One turn sends every row of this set to another row. A few are shown first. Where does it send the rows asked after them?
zodak: [ 19   9 -13 -11  -3   7 -25 -24  -9   5 -13 -13  12   9 -11 -29  22   0
  29]
folu: [ 10   9 -13  -5 -18  17 -19  27  17 -28   9 -13 -25   5   7 -12   1 -10
  -4]
guti: [  6   9 -14   5   1  14 -18 -31  -1  -5  -6  -5   2  10 -13 -20  24  -2
  33]
mik: [  9  29  -1  -4 -19  -3 -19  17  21 -21 -18  -6  -1   7  18  -8  11  -9
 -31]
mize: [ -3  17   1  11  16  -6  -5   6   1  11  -8   6  -7  11  24 -33  26  -3
  31]
Bebo: [  1   8 -30  -2   7  15 -20   5 -27 -39   3 -18   9   0  15   3  27   3
 -15]
dudo: [ 22  11 -10 -22 -20   3 -31  26  -2 -30  -6 -24 -17  -1  -2  -5   9  -7
 -11]
Kasis: [  0  20  -5  -4  -3   6 -10 -13 -23 -10  -7  -6 -14 -23  14 -23  27 -15
 -26]
Tato: [ -7  17   2  -1  10  -4 -49  14   9 -21 -20 -10  -4   1  -2  -6  38 -10
 -22]
Bili: [ 28  15 -10 -11   0   7 -37 -17 -16   6  -3 -21   7  14   1 -26   6  -2
  21]
Dilum: [ -4  16 -15 -11 -21 -12  -1  18   6 -10   6  -3  15  -1  34  -9  12   4
   1]
Zamug: [ 13   8 -11   8  11  -8 -11  14  15 -13 -22  -5   8   5 -24   9  25  -5
 -31]
Toz: [ 24  -7 -19  10  16   6  10  -9 -13   1  -3  -8  -8  -2  -2 -28  17  -9
 -29]
matof: [ -4   4 -32  -1 -12  20   1   2  -2 -37   0  -7  10   8  27 -22  26   4
  -4]
nop: [ 15   1  -6  17  10  -2 -22  16  28 -15 -18  -3  -4  29  -2 -35  20  -4
 -24]
duk: [  7  19  -1   9   2  -8  -3  -6  -5 -16  -6  -1 -13  19  41 -22  25   3
  25]
zodut: [ -5   5 -12 -13   1  15  -4  -6  -6   5   5 -10  -6 -24  23 -15  25 -17
 -19]
banak: [ -3  25 -13  -7 -17 -23 -10   8 -19 -27  -8  -5  12  -9  14   5  27   8
  -5]
noka: [  0  13 -24   8  15  11 -16  26 -20   6 -11   0  18   3  -8 -48  17  -4
 -10]
Sug: [ 10 -12 -19  -4  12  15   9  -4   1  10   8 -11  -2 -12  13 -19  18 -14
 -21]
vebaf: [ -4  11  -9  15  15   5 -13  24  29   1  -9   3   3   3 -15   1  14 -13
 -24]
duno: [ 11 -11 -11   0   5   3 -21  14  38 -18  -9 -15   3  24  14 -14  25  -3
 -19]
gubot: [ 21  18 -11   4   5  14 -39 -20 -15  -4  11 -18  -4  16   8 -17  -2  -3
  20]
Bif: [ -6  25  -3   7  -4   7 -18  26  32  -3  -6   1  -2   4  12 -10   5 -15
 -25]
fum: [ -3  -1  -5 -11   4   2 -38  12  26 -21  -9 -17   3   7  16   3  35  -8
 -17]
fogo: [  7  14 -14  14   6  20 -27 -28  -6 -12   9  -7  -8  13   0 -13  10  -4
  28]
sep: [ 18  12 -11   9   6   1  -1 -14 -27 -11 -12  -5 -15 -10   1 -30  22  -9
 -33]
pezuk: [  3  22 -16  17   8 -26  -9  10 -29 -21 -10   2   8  -3 -16   1  24   8
 -10]
vinik: [ 31  23   0   4  -6   6  -2   7 -14  -3 -19  -6   0  21   5 -16  17  -3
  40]
boga: [ 22  12  -4   3  11 -17 -11  -8 -21 -22  -6 -16  -8  20  33   0  27   8
  16]
bug: [  1   9 -19  12   1  -8   6  28  10   8  13   5  14  10  17 -21  -3   1
   0]
Gefet: [ 24  32   5   5   0   9 -15  14 -22   4 -14  -6  -3  16   6 -14  12  -8
  38]
budiz: [ 21   6  -6   2  32 -19 -18   2 -27   0  -7 -17   1  13  10   2  32   4
  16]
gitur: [ 17  27   2   6   9  13 -20  13 -21   2  -3  -9  -5  11   6   4  14 -10
  39]
rano: [  5  10  -2   7  34 -14 -15  12 -15  21 -10  -4   2   8   4 -18  31  -2
  25]
zep: [  4  19   2  17  13  -7 -41  16  10 -17 -25  -2  -7  15 -11 -29  27  -8
 -26]
Bodi: [  4  13 -26   4  23   8 -31  19 -39 -11  -3 -16  14  -3  -7 -14  21  -2
 -17]
Susa: [ 28  12  -5   5  -1  10   3   2 -10 -10 -14  -8   1  20   4  -1  24  -2
  42]
Tasas: [  5  12 -20  29  18 -16   1  22 -11   2   4   8   9   9 -15 -15   6   4
  -7]
dimad: [ 20  19  -7  -4  -9 -12 -15  10  10 -27 -29 -11   5   7  -5   3  24  -3
 -35]
Fefi: [ 20   6 -12 -17  -9  -4 -26  26  -7 -20 -21 -18 -10  -5 -32 -12  23  -5
  -8]
nagu: [ -4   6 -27   5  -5  19   4  15   2  -9  -9   3  15   9  12 -52  19   0
  -1]
paril: [ 20  15  -3   7   8  14  -7   5 -14  -7  -4 -10  -2  14   5  13  22  -6
  42]
Votan: [  8   1 -15   2   0   6 -13  26  10 -12 -16  -3 -14  -2 -42 -20  21  -8
   0]
tof: [  1   2 -16  10  -5  19  -8  27  24 -17   2  -1 -23   5 -18 -21   8 -11
   3]

fogo goes to Bili
nagu goes to Bebo
Now find these:
fum goes to zep
Dilum goes to pezuk
rano goes to duk
Sug goes to Kasis
Gefet goes to Susa
Votan goes to folu
vebaf goes to mik

